In the rows, zero is written as 128.
One turn moves each row of this set onto another row. After a few examples, where does it send each row asked below?
Z259: [143 116 138 123 143 177 119 156 139 112 126 167 134 140 136 127 122 102
 153 131 138 162 115 128 128 131 129 164]
Z786: [100 165 124 112 116 135 133 114 125 122 105  74 131 134 132 119 130 161
 153 125 141 141 142 141 121 114  95 119]
Z180: [106 135 145 107 145 119 141 119 138 150  97 114 135 138 142 153  89 116
 119 138 120 147 106 118 185 111 106 125]
Z684: [148 121  80 128 131 149 137 133 114 148 151 125 140 105 155 124 149 124
 138 116 124 141 127 144 107 104 157 147]
Z89: [137 108 120 148 130 128 117 127 135 109 109 145 108 118 109 106 138 127
 107 112  95 102 153 111 126 145 122  78]
Z308: [101 162 120 129 115 119 135  74 119 110 121 128 105 146 149 143 137 154
 128 109 162 105 113 116 149 119 113 118]
Z424: [107 147 122 109 109 142 139 116 127 126 102  69 142 140 130 117 140 162
 143 121 143 146 125 146 129 110 100 107]
Z659: [144 112 113 125 119 172 109 163 127 120 125 165 129 132 125 146 144  99
 157 128 145 157 127 136 118 120 126 156]
Z468: [110 128 113 127 141 115 129 122 127 115 162 144 141 119 130 131 152 142
 116 147 126  77 116 168 123 108 148 103]
Z375: [109 112 138 106 133 149 139  93 160 131 111 100 108 139 115 123 124 129
 117 147 138 108 119  74 149 140 121 107]
Z885: [111 157 127 114 133 122 117 122 133 116 125 118 136 159 127 110  77 134
 157 154 143 129  93 124 127 128  91 150]
Z243: [109 143 124 129 108 112 133  74 126 110 119 123 118 145 144 138 140 154
 120 103 162 106  94 115 157 114 122 112]
Z625: [ 98 151 144 117 141 121 146 123 144 150 103 120 122 137 146 149  83 122
 127 148 121 139 125 110 180 109 106 129]
Z261: [124 128 115 144 141 115 132 122 125 104 159 149 138 110 141 118 153 156
 127 130 124  86 116 166 122 115 145 104]
Z747: [120 141 126 103 130 125 119 118 139 116 115 117 149 161 121 107  87 132
 144 152 153 137  77 133 123 125  95 146]
Z137: [136 106 102 150 122 123 122 153 123 125 121 150 113 118 109 116 129 101
 108 121  88  97 140 122 131 138 117  84]
Z793: [103 135 134 112 133 151 149  93 155 128 116 107  97 142 128 119 118 128
 122 145 135 105 132  70 142 141 118 117]
Z471: [148 129  85 122 129 141 125 123 128 159 142 115 146 120 153 116 131 139
 135 125 125 159 138 137 109  87 159 140]
Z217: [124 124 147 141 124 134 115 155 132 129 102 154  97  97 121 146 113  96
  90 112 131 143 128 133 159 155 136 136]
Z87: [114 133 139 133 101 127 112 156 135 133 100 145 103 108 110 145 112  92
  81 117 140 142 126 136 149 143 140 141]
Z791: [126 114 101 135 136 115 145 131 140 117 150 162 142 107 136 130 158 132
 119 143 116  83 130 150 112 105 149 106]
Z46: [129 113 113 136 124 126 118 128 128 111 109 141 121 141 106 105 132 108
 104 107  82 103 149 112 126 134 117  78]
Z995: [152 131  93 132 137 149 131 138 126 152 139 121 143 109 158 111 131 149
 143 133 128 164 134 154 110  98 148 135]
Z930: [123 120 137 139 106 120 116 171 131 118 103 151 118  97 110 140 118  82
 106 107 121 136 130 134 135 145 135 152]
Z82: [131 117 137 115 126 185 114 156 132 112 137 156 137 156 127 135 137  97
 157 127 140 153 115 125 134 120 132 161]

Z424 turns into Z747
Z217 turns into Z89
Z82 turns into Z87
Now these:
Z793 turns into Z308
Z791 turns into Z684

One turn moves each row of this set onto another row. After a few examples, where does it send each row asked below?
Z723: [122 107 142 134 151 133 119 110 122 105 151 151 139 112 108 129 156  85
 155 152 140 118 122 155  93]
Z580: [141 151 148 120 132 148 111 152 131 135  81 104 147 135 157 116 124 128
 125 115 131 148 150  89  93]
Z93: [132 130 131 108 141  98 121 152 123 126 113 100 114 127 147 130 102 137
  92 151 167 112 129  93 117]
Z77: [145 144 156 119 123 138 127 161 134 132  80 111 150 125 157 115 138 137
 117 113 121 139 145  91 105]
Z511: [121 115 111 132 126 146 119 158 122 139 124 143 144 169 127  85  86 123
 140 120 115 112 120 114 109]
Z567: [124 112 128 119 140 101 130 158 128 124 121 108 123 109 145 131 101 153
  94 155 163 105 123  99 124]
Z698: [124 148 138 143 145 162 122  92  95 115 159 136 144 133 111 156 133 157
 145 149 119 159 128 141 102]
Z277: [148 138 158 134 125 152 114 162 131 129  84 111 155 116 148 122 126 143
 126 115 125 150 147  87  97]
Z881: [130 144 130 154 121 135 140  83 104 110 151 129 122 106 125 164 138 135
 153 147 142 154 132 153 122]
Z883: [131  99 130 115 129 136 138 129 151 138 120 112 111 152 133 121 100 117
 143 150 115 171  94 110 155]
Z56: [123 122 108 124 134 140 117 144 130 146 119 125 141 183 139  81  87 113
 139 131 125 121 129 114 107]
Z376: [119 110 134 109 144 102 137 153 131 126 118 110 109 112 150 139 106 143
  96 159 157 111 126  95 135]
Z523: [140 135 158 131 133 150 122 159 129 134  85 112 151 117 158 127 126 144
 121 127 128 140 165  82  98]
Z301: [133 130 141 116 153 119 118 101 126 114 139 148 121  81 103 142 126 117
 164 136 131 106 148 147  83]
Z605: [129 101 126 118 129 134 134 128 161 134 113 102 120 134 137 121 104 128
 143 146 121 174  89 115 153]
Z563: [143 103 130 108 133 122 137 130 161 139 115  99 124 146 133 107 106 131
 136 154 111 169  97 115 146]
Z136: [132 142 125 165 117 136 140  81 112 102 141 143 122 113 128 167 137 123
 155 152 141 138 137 142 117]
Z13: [125 128 147 116 151 116 119 111 112 117 149 140 130  78 106 133 136 118
 153 131 144 106 147 157  82]
Z943: [140 112 128 112 131 120 126 121 158 138 112  90 115 149 140 116 102 118
 136 156 135 173 100 109 143]
Z765: [125 149 125 146 159 165 122  99  99 107 153 138 138 120 115 160 137 139
 147 151 117 153 139 144  90]
Z771: [127 120 156 110 144 116 115  99 130 125 141 147 136  87 101 124 127 129
 167 133 133 101 148 147  84]
Z753: [126 125 109 127 128 138 132 149 129 145 116 134 149 174 139  81  93 133
 136 125 106 114 134 115 113]
Z428: [111 106 161 117 145 126 116 111 121 112 152 149 140 111 104 125 158  97
 150 142 145 111 110 153 100]
Z597: [127 151 131 154 142 162 127  98  94 115 152 132 147 119 121 151 142 138
 154 138 124 160 144 154  94]
Z324: [121 110 142 129 141 125 121 108 116 116 160 146 136 110 102 117 143  92
 162 141 141 116 124 167  96]
Z738: [135 122 133 112 137  96 136 158 123 123 120 107 120 129 144 127 111 151
  84 157 151 114 118  98 131]
Z564: [117 148 135 159 112 139 140  78 109 113 139 139 136 118 138 164 143 146
 151 145 144 139 137 139 123]
Z446: [130 114 125 132 130 152 120 156 122 144 121 143 145 173 129  84  90 118
 143 127 108 118 138 106 105]

Z597 turns into Z324
Z698 turns into Z428
Now these:
Z376 turns into Z523
Z738 turns into Z77
Z943 turns into Z93
Z723 turns into Z136
Z511 turns into Z605

